One turn moves every row onto another: examples first, then more rows asked:
Q_416: 165 49 -133 -168 -91 23 111 -111 -198 -219 -52 -109 138 -3 -349 -219 29
 14 86 131 -254 312 98 -31 113 -46 -73 -226 32 241 -415 -5 115 8 272 -57
 -43 89 148 -6 -282 -25 51 69 105 -25 -255 -20 14 217 226 21 -35 -55 -99
 16 -89 -68 -126 -262 183 150 -32
Q_609: 174 126 -90 -245 4 -27 108 -3 -27 -270 -158 -69 100 -51 -370 -256 -44
 -10 72 171 -318 328 151 -67 82 -163 -151 -258 54 174 -420 -65 209 15 86
 21 26 213 139 10 -245 -90 2 -14 0 138 -213 -18 69 243 191 -1 -112 -50
 -98 5 -57 -130 -171 -220 47 113 -85
Q_536: 21 -24 6 21 40 -130 -45 -235 150 26 51 -24 -80 -39 182 8 -381 -8 48 22
 10 70 -3 186 -121 -379 31 72 260 62 36 -247 220 67 -169 -185 27 -24
 -168 85 -189 -83 -171 -205 -95 -66 -24 -94 154 -242 235 -127 -58 83 26
 -345 153 -142 73 -337 107 -402 397
Q_219: 13 29 -103 4 -159 -180 142 90 -79 -82 197 225 306 -199 11 180 -54 227
 -77 49 -302 -66 40 156 -105 -302 47 -88 75 263 -17 -66 -81 207 -453
 -182 -83 -72 -157 -158 232 -188 97 108 -103 -47 -245 -11 258 -47 449
 110 -2 133 26 -184 -142 -226 -4 121 100 -125 375
Q_240: 177 -79 -150 -296 -350 -137 437 -193 4 -35 -100 -89 125 -160 -273 -101
 123 252 189 -190 219 165 126 -80 -472 -103 377 155 331 335 -424 -67 116
 -70 -31 -12 -111 153 116 -173 0 -234 -15 103 -122 54 -176 -218 502 182
 -6 201 -305 56 -23 -79 -22 221 20 41 -69 -14 64
Q_880: 224 -43 -47 -412 -280 -274 347 -96 51 -15 -20 -32 78 -177 -236 -189 151
 313 193 -125 101 80 63 -46 -449 -99 378 174 316 294 -391 55 76 6 -108
 -51 -42 185 207 -304 -56 -305 -87 118 -207 27 -131 -159 555 101 -5 59
 -456 -7 -41 -37 -96 184 -21 32 -18 48 44
Q_515: -122 -44 -120 -369 -59 22 -205 199 -77 84 13 18 -153 -142 -290 -63 216
 166 -93 -311 -45 28 98 -203 103 -206 218 89 228 -12 -148 369 23 157 20
 -257 36 10 345 -82 -225 -188 -30 -30 -108 161 -6 -268 325 -36 193 -325
 -299 60 13 -115 -134 -40 253 -77 70 -67 212
Q_987: -154 56 -154 -445 -107 54 -210 77 -93 74 38 -54 -91 -27 -277 -26 215 123
 -80 -471 28 -4 87 -133 19 -133 302 97 219 -18 -248 228 -21 146 69 -310
 78 -141 191 5 -159 -184 -10 53 -88 51 51 -268 423 61 168 -227 -238 108
 -59 -7 -137 -102 191 -6 64 -103 200
Q_694: 79 -50 101 95 -72 -278 225 17 -276 95 179 69 21 -85 -79 101 -197 159 -37
 -86 150 -174 106 -68 -110 -239 28 248 113 201 150 -116 -110 242 -75
 -289 -20 331 105 -220 132 -184 41 -63 59 42 74 192 -126 -42 11 323 -103
 -223 -50 -326 37 129 57 -312 -43 -33 204
Q_705: -223 29 -90 -177 -317 -50 77 -32 -23 -239 -246 -247 190 -265 -271 25
 -128 184 -90 59 164 448 40 -46 -259 -192 -35 -102 258 -36 -457 -81 133
 -42 -89 -1 102 234 316 255 267 -44 157 47 157 -47 18 129 178 123 336
 -148 -377 193 -205 -108 -25 -104 77 69 -166 -207 132
Q_924: -184 28 -125 -307 -299 -165 -9 -40 52 -250 -190 -100 170 -175 -204 -7
 -94 217 -151 -34 230 405 -28 -134 -226 -159 -83 1 236 -31 -352 -165 164
 -60 -43 104 100 233 400 71 320 -40 123 75 122 -41 24 85 137 203 390
 -165 -370 197 -318 -75 -64 -68 -50 79 -90 -217 113
Q_54: -2 37 65 -212 82 -112 133 -226 3 -39 169 111 -61 -121 25 -184 -373 289
 299 26 -24 -328 -16 76 -207 -353 -109 70 98 124 -111 37 49 164 -204
 -140 150 -306 -127 134 243 -170 -46 -214 -27 124 -157 130 418 -116 116
 169 -250 -167 17 -170 18 -203 139 -321 176 -362 163
Q_74: 57 205 214 69 -183 -83 87 15 182 181 -32 29 169 -381 77 -13 -206 7 209
 75 106 -53 -26 -378 -271 -99 -40 120 158 250 164 -11 -221 238 -49 -20
 13 -70 -7 96 171 -55 90 -231 -91 62 18 27 -37 -81 273 63 -110 206 69
 -335 -264 32 404 -56 174 -369 155
Q_956: -350 -462 94 -256 -16 -142 -42 85 -100 83 -70 55 -10 -147 -13 -261 162
 78 146 14 237 -24 -10 75 -215 -136 92 -104 347 45 -268 -303 -30 -135
 192 -6 253 -151 405 -78 121 -216 -55 -245 -516 4 176 27 405 69 329 91
 -346 104 42 -129 -179 89 97 187 118 -31 239
Q_2: -32 -236 -25 -134 175 55 251 184 68 8 -58 338 -12 -170 -62 -437 361 141
 82 351 155 224 172 -122 -133 71 75 -73 160 78 -205 -5 -44 9 267 -323
 219 -122 150 -75 -118 -114 -125 -93 -50 192 -49 -34 179 81 -113 -40 30
 -96 -70 21 -105 341 54 -224 181 28 15
Q_382: 107 -85 -42 8 35 -249 235 202 -107 261 225 170 323 20 287 38 -27 -71 117
 136 239 -105 -144 12 -165 -300 -38 -151 165 240 -63 18 -36 68 -235 -126
 112 -149 -208 -44 121 -164 -64 156 -150 -176 -73 -96 85 -23 14 -67 -135
 52 91 -156 132 -244 41 -56 401 142 332
Q_26: 72 -245 -374 -63 -69 -12 253 -166 -154 -136 -335 127 18 -98 -81 -28 -24
 259 151 369 182 343 81 9 -313 -51 269 -178 -35 63 -402 -60 49 81 -58 10
 52 -85 145 163 169 -39 -183 -249 -328 -198 -371 -88 133 462 111 95 -386
 144 -108 -325 72 -144 40 -267 192 -85 166
Q_274: -70 -23 56 17 149 -116 -67 -207 161 -22 98 -103 -88 -93 142 29 -245 30
 100 141 -24 127 -28 280 -92 -366 56 44 261 44 52 -223 180 9 -132 -245
 63 -15 -235 144 -177 -134 33 -151 -114 -24 -39 -26 49 -308 180 -117 -68
 119 -33 -264 192 -112 155 -262 28 -362 351
Q_795: -396 -524 23 -269 -77 -82 -2 22 -170 133 -127 -21 32 -77 -15 -145 129 87
 151 -89 250 11 68 85 -311 -88 84 -65 323 76 -316 -260 -81 -141 218 -74
 136 -29 329 33 187 -179 -14 -88 -507 -90 101 137 461 124 298 162 -302
 186 62 -88 -172 -52 52 204 -22 -3 244
Q_244: 154 -177 -326 -147 -155 -118 239 -53 28 -111 -254 127 13 -118 -99 -70
 -59 289 164 415 195 372 124 -51 -359 35 328 -49 -3 15 -348 -88 51 72
 -158 160 82 29 233 164 201 -64 -135 -346 -425 -94 -313 -112 204 391 13
 76 -418 17 -29 -253 31 -163 -21 -160 240 -83 140
Q_690: -42 32 129 75 21 -228 167 49 -294 163 191 -42 36 -135 -110 110 -128 109
 -132 -133 28 -142 192 34 -167 -302 38 209 183 220 113 -142 -115 208 -27
 -288 101 315 41 -162 41 -284 127 -44 -38 18 106 169 -114 29 -5 287 -69
 -262 -18 -251 130 39 79 -254 -15 47 178
Q_363: 178 -59 33 320 -243 -46 178 182 -69 -179 253 -10 -62 -61 58 -7 -168 143
 -113 81 289 -160 -52 99 -396 -112 -62 276 90 183 99 -91 36 -226 -143
 -280 84 147 -57 -32 153 22 149 -199 -159 -46 -10 -21 49 -16 28 252 -108
 -50 280 -102 -162 -199 58 -115 -86 -178 4
Q_985: 87 -56 -30 45 -164 -214 121 29 -72 -92 220 293 329 -116 90 -9 -104 175
 -66 -87 -243 -92 21 169 -108 -248 -55 -22 28 218 40 -140 -77 123 -361
 -155 -143 -92 -185 -201 205 -154 101 115 -214 48 -188 37 233 -21 491 93
 44 101 19 -116 -227 -169 -135 60 39 -102 383
Q_118: -130 -327 -157 -176 204 162 170 161 28 -10 -103 323 -5 -174 -120 -359
 286 174 150 280 209 113 141 -285 -214 8 3 -45 103 12 -239 -19 -127 -50
 325 -275 20 -216 105 -136 -96 -83 -134 48 -84 164 -47 -118 209 142 -45
 -25 15 67 56 8 -102 384 -26 -163 162 -144 52
Q_664: -323 -545 -2 -296 5 -47 -39 15 4 106 -203 29 -20 -111 43 -136 122 103 3
 -74 221 10 -14 -4 -299 -136 90 -93 359 124 -260 -207 -103 -191 206 5
 133 -81 468 -88 148 -132 -119 -61 -468 -128 119 113 434 122 381 139
 -275 212 12 -130 -292 18 63 99 -27 -112 146
Q_212: 23 154 200 55 -145 -132 55 -13 108 243 75 -65 176 -392 -21 157 -152 5
 288 109 131 -57 53 -298 -325 -158 17 38 162 325 91 -22 -202 220 -59 -49
 47 -1 -28 74 186 -65 71 -243 -191 51 37 -31 5 -92 187 62 -108 295 138
 -407 -248 27 478 50 125 -192 224
Q_883: -61 105 148 -197 102 -130 301 -284 18 -35 123 49 42 -253 36 -155 -272
 328 310 67 -65 -234 -12 127 -264 -348 -69 56 195 221 -143 -37 68 139
 -103 -185 276 -218 -97 146 291 -159 25 -219 11 103 -151 85 427 -146 48
 159 -160 -184 45 -147 155 -163 198 -274 153 -274 199
Q_860: -193 48 -34 -159 -237 -133 12 48 -31 -269 -218 -171 226 -270 -203 -31 6
 199 -46 80 131 379 -32 -24 -195 -251 -6 -4 238 -143 -343 -144 169 -64
 -155 12 95 327 444 182 323 -187 197 -19 -22 52 148 73 225 101 370 -94
 -399 188 -200 -119 -74 -26 4 155 -181 -178 42
Q_417: -105 -81 -119 -443 -193 43 -144 46 -30 64 30 22 -94 -82 -375 -104 185
 193 -122 -431 143 -19 61 -161 61 -112 241 41 144 -43 -224 286 19 98 149
 -230 84 -93 276 -162 -117 -93 -38 -22 -27 85 125 -290 379 67 226 -277
 -198 -54 -20 -49 -151 -106 149 -172 -31 -133 281
Q_751: 123 -191 -368 -63 -18 -35 155 -108 -9 -81 -352 90 -36 -87 -177 -128 -49
 337 155 344 231 279 65 -19 -330 43 246 -96 5 0 -373 -66 21 65 -14 66
 -56 48 163 90 225 -88 -209 -178 -425 -242 -224 -20 57 467 118 64 -450
 138 -55 -283 27 -145 -98 -307 147 -224 50
Q_776: 237 -171 -158 -283 -349 -142 332 -239 46 -16 -47 -115 67 -143 -265 -195
 148 306 208 -62 324 94 12 -129 -383 -147 285 195 306 180 -416 29 223
 -65 33 23 -167 84 215 -257 -28 -319 -50 209 -164 34 -137 -197 510 151
 95 176 -389 -42 -12 -100 -53 191 -55 -35 -27 -93 108
Q_564: 286 41 -178 -324 -28 49 12 -124 -72 -205 -74 -77 267 68 -338 -238 -7 54
 131 125 -134 237 102 -182 55 -120 -138 -205 -56 153 -389 -4 156 -16 237
 69 -55 99 181 49 -152 -5 -14 32 34 71 -172 -89 12 247 233 23 -10 -74
 -141 54 -131 12 -185 -259 102 86 -36
Q_421: 125 -349 -27 -62 118 46 -130 -19 57 -126 -88 212 -291 27 -476 -97 48 322
 -84 -14 144 246 -82 70 38 54 -25 -113 22 -29 -33 168 -157 -68 164 -85
 52 114 325 214 116 227 -189 52 -101 90 -109 39 -49 97 163 -52 -215 347
 16 -253 -28 -66 101 -1 76 105 305
Q_855: -203 -235 -26 -154 160 112 149 90 -38 89 -30 303 -42 -158 -34 -413 366
 152 267 238 199 223 165 -122 -220 149 108 14 148 27 -250 -11 -120 84
 302 -336 117 -197 75 -57 -117 -38 -52 35 -79 96 -93 -57 233 95 -29 -27
 23 -27 -33 52 -1 408 97 -165 176 -140 60
Q_339: 96 -301 -110 -23 112 -16 -83 14 -83 -152 -54 148 -159 75 -409 -71 81 243
 31 206 107 279 -104 143 75 -3 35 -189 -39 -18 -53 174 -114 -140 -48 -58
 31 100 321 146 85 217 -176 -90 -175 132 -87 -73 -146 50 105 -156 -324
 310 128 -312 -70 5 217 69 28 167 345
Q_901: 138 -104 29 44 -1 -269 260 177 -132 138 140 137 360 67 256 -75 -126 -97
 71 75 176 -196 -204 -70 -160 -320 -112 -235 188 270 29 6 -1 -8 -171 -79
 -6 -142 -120 -86 121 -190 -128 187 -63 -211 22 55 69 4 59 10 -195 50
 107 -216 38 -245 -70 -89 341 66 345
Q_732: 13 -308 -15 -27 145 14 -163 6 -143 -187 -17 127 -255 39 -404 -29 144 266
 32 25 185 256 -163 16 75 62 14 -138 18 46 -80 177 -163 -79 94 -150 95
 38 272 180 62 210 -101 40 -82 31 -174 -7 -154 43 89 0 -276 406 -18 -259
 -75 27 288 56 16 146 278
Q_163: 85 -48 63 307 -275 -12 245 163 -156 -243 257 -39 -35 -116 102 90 -126
 125 -14 237 185 -174 -31 157 -314 -121 -21 177 59 152 33 -188 58 -183
 -17 -305 224 89 -34 -10 169 -39 229 -233 -236 -80 -98 -55 -35 29 84 282
 -147 -143 243 -94 -99 -249 113 -67 -81 -141 57
Q_957: -97 54 106 11 -60 -172 63 37 153 15 224 -41 225 -191 123 15 -227 74 201
 105 179 214 210 -188 -239 -18 4 -46 79 441 113 322 6 -54 -340 17 99 108
 -150 -152 -74 -39 -38 -113 -113 151 -323 -65 99 45 86 230 91 -68 -172
 -131 36 -182 398 -146 -85 -177 66
Q_715: -99 -23 137 29 -51 -122 17 88 155 15 187 7 280 -191 199 -69 -314 57 132
 51 289 198 227 -310 -315 -74 -45 -68 119 320 112 281 78 -7 -333 46 50
 52 -116 -91 -16 -87 -20 -142 -118 190 -216 23 128 54 80 173 130 -80
 -142 -201 19 -112 272 -231 -182 -324 184

Q_339 goes to -> Q_956
Q_564 goes to -> Q_417
And these:
Q_163 goes to -> Q_382
Q_74 goes to -> Q_363
Q_240 goes to -> Q_416

One turn moves every row onto another: examples first, then more rows asked:
Q_40: -131 -94 -62 2 -59 -369 -235 -44 63 -224 190 33 -30 -19 11 -23 214 54
 -251 -50 7 -156 -330 53 -82 -16 -30
Q_757: 162 -106 37 34 108 121 -138 426 -122 -137 245 194 87 82 65 -223 294 271
 11 -251 176 -181 164 27 -5 -144 74
Q_529: -191 -278 162 -37 74 276 -35 92 -206 -189 -103 145 -159 87 -24 -301 26
 78 -113 -7 -139 275 29 43 202 -244 -226
Q_892: 99 -11 -198 134 195 274 104 117 -119 -233 -48 -348 170 55 -10 -79 -153
 -2 -37 391 -3 27 67 -40 -31 -200 23
Q_734: 229 -179 12 263 -17 206 -192 332 -75 37 250 360 23 122 85 -127 160 205
 106 -182 21 -179 -52 22 -39 -50 -186
Q_42: 11 -83 117 -186 88 160 138 -35 -282 -91 -312 6 -194 68 -153 -267 -91 67
 80 84 75 199 264 -79 80 -51 -247
Q_841: 128 -148 -163 29 194 306 -22 296 -262 -28 5 -322 128 -72 -88 -98 -53
 -108 -92 296 142 -157 -82 -215 90 -39 -19
Q_294: 183 -183 -279 -100 198 193 149 229 -153 38 -55 -175 238 39 -96 -166 -66
 -89 -187 341 123 -30 -178 34 199 -85 109
Q_532: 198 -63 -140 193 -23 97 -120 -221 14 266 36 56 232 54 12 -25 -192 -47
 -69 -76 114 -77 63 235 267 81 -257
Q_191: 7 -99 191 36 -126 68 105 -151 -81 -91 -105 -1 -170 111 51 -55 133 323
 189 -217 171 -102 51 57 -339 -201 67
Q_500: -13 -115 31 -7 17 -148 -82 77 -214 -122 19 171 -128 -186 -220 -164 162
 160 -123 234 -202 110 -86 -196 -57 -219 298
Q_514: -195 48 32 -161 -146 -90 113 291 62 259 197 126 20 141 -88 -234 82 328
 11 47 -115 -91 25 260 -122 94 198
Q_541: -188 -234 -24 355 -44 27 3 -128 -97 28 -221 -131 -203 -108 88 -12 -231
 -32 166 -77 -67 72 -45 -23 25 -171 -157
Q_277: 155 -180 -31 170 -108 74 -117 515 -272 -73 134 309 195 167 -82 -102 119
 101 -23 -71 183 -238 -77 32 35 -56 -224
Q_548: -161 -7 -106 -6 30 23 152 329 249 103 138 -28 171 154 9 -221 84 -39 -179
 75 60 -31 -9 379 -281 187 121
Q_225: -170 -142 -87 241 57 -138 86 -188 -165 -204 -4 -264 -152 -45 -75 154 -74
 0 114 -69 181 -7 -176 -123 19 -170 -175
Q_394: 146 53 50 68 5 134 -193 -219 127 110 36 15 21 -108 -22 -43 -139 -230 -33
 32 158 88 168 208 254 188 -228
Q_396: 52 -196 -57 21 -4 25 -76 417 -271 -169 147 170 -11 29 3 -64 42 334 -82
 -275 103 -142 -143 -253 92 -44 -177
Q_528: -17 -59 220 -250 -180 96 19 28 65 -148 -130 58 -231 139 294 -41 -25 165
 172 -33 69 -146 110 125 -193 -83 179
Q_720: -103 -84 31 40 -52 -251 -411 122 73 -15 114 -53 -113 35 -101 -106 151
 -152 15 -114 106 -288 -314 76 -18 -80 -248
Q_978: 116 -297 -124 -30 90 -75 -149 181 -27 -100 60 116 -87 -252 -110 -385 83
 100 -209 65 86 -1 -104 -194 -111 -324 234
Q_908: 138 196 80 244 17 48 -308 -149 138 169 216 -113 170 -54 -253 -149 -70
 -154 -25 96 75 -32 -6 137 220 -62 -128
Q_259: 111 55 -252 85 90 -24 -63 92 -125 -74 -58 -227 148 45 -2 -216 -10 -156
 -209 467 77 100 -216 -91 39 109 92
Q_94: 144 109 -94 239 -102 2 -103 -232 244 150 109 29 73 50 -26 -37 -81 99 172
 -38 290 -19 -148 255 57 72 -243
Q_29: -185 69 -70 -89 -119 44 126 286 105 186 32 178 283 278 -180 -112 -83 63
 -191 15 -3 -22 148 313 -170 126 79
Q_142: -348 78 149 -19 -108 -6 109 237 271 -38 133 -41 185 99 38 -33 28 66 -9
 -60 -10 -175 -17 397 1 143 58
Q_370: 4 -169 179 -209 -64 260 194 113 -261 -69 -56 248 -110 254 -67 -165 -151
 -21 87 121 132 174 128 106 279 -140 -166
Q_7: 102 243 65 -124 98 -112 -122 -145 -30 124 -123 -156 -108 41 -211 44 184
 16 170 114 -52 2 121 87 -141 -2 296
Q_590: -253 -206 132 -237 14 300 197 166 -105 -75 90 230 -186 168 -137 -210
 -165 81 20 141 -101 144 161 -40 77 -174 -163
Q_364: 5 258 -193 -44 157 -156 -104 149 111 20 17 -80 -49 71 -216 57 -102 -87
 126 193 -54 22 216 -50 -200 -98 302

Q_500 goes to -> Q_191
Q_590 goes to -> Q_734
And these:
Q_42 goes to -> Q_396
Q_277 goes to -> Q_29
Q_720 goes to -> Q_364
Q_908 goes to -> Q_892

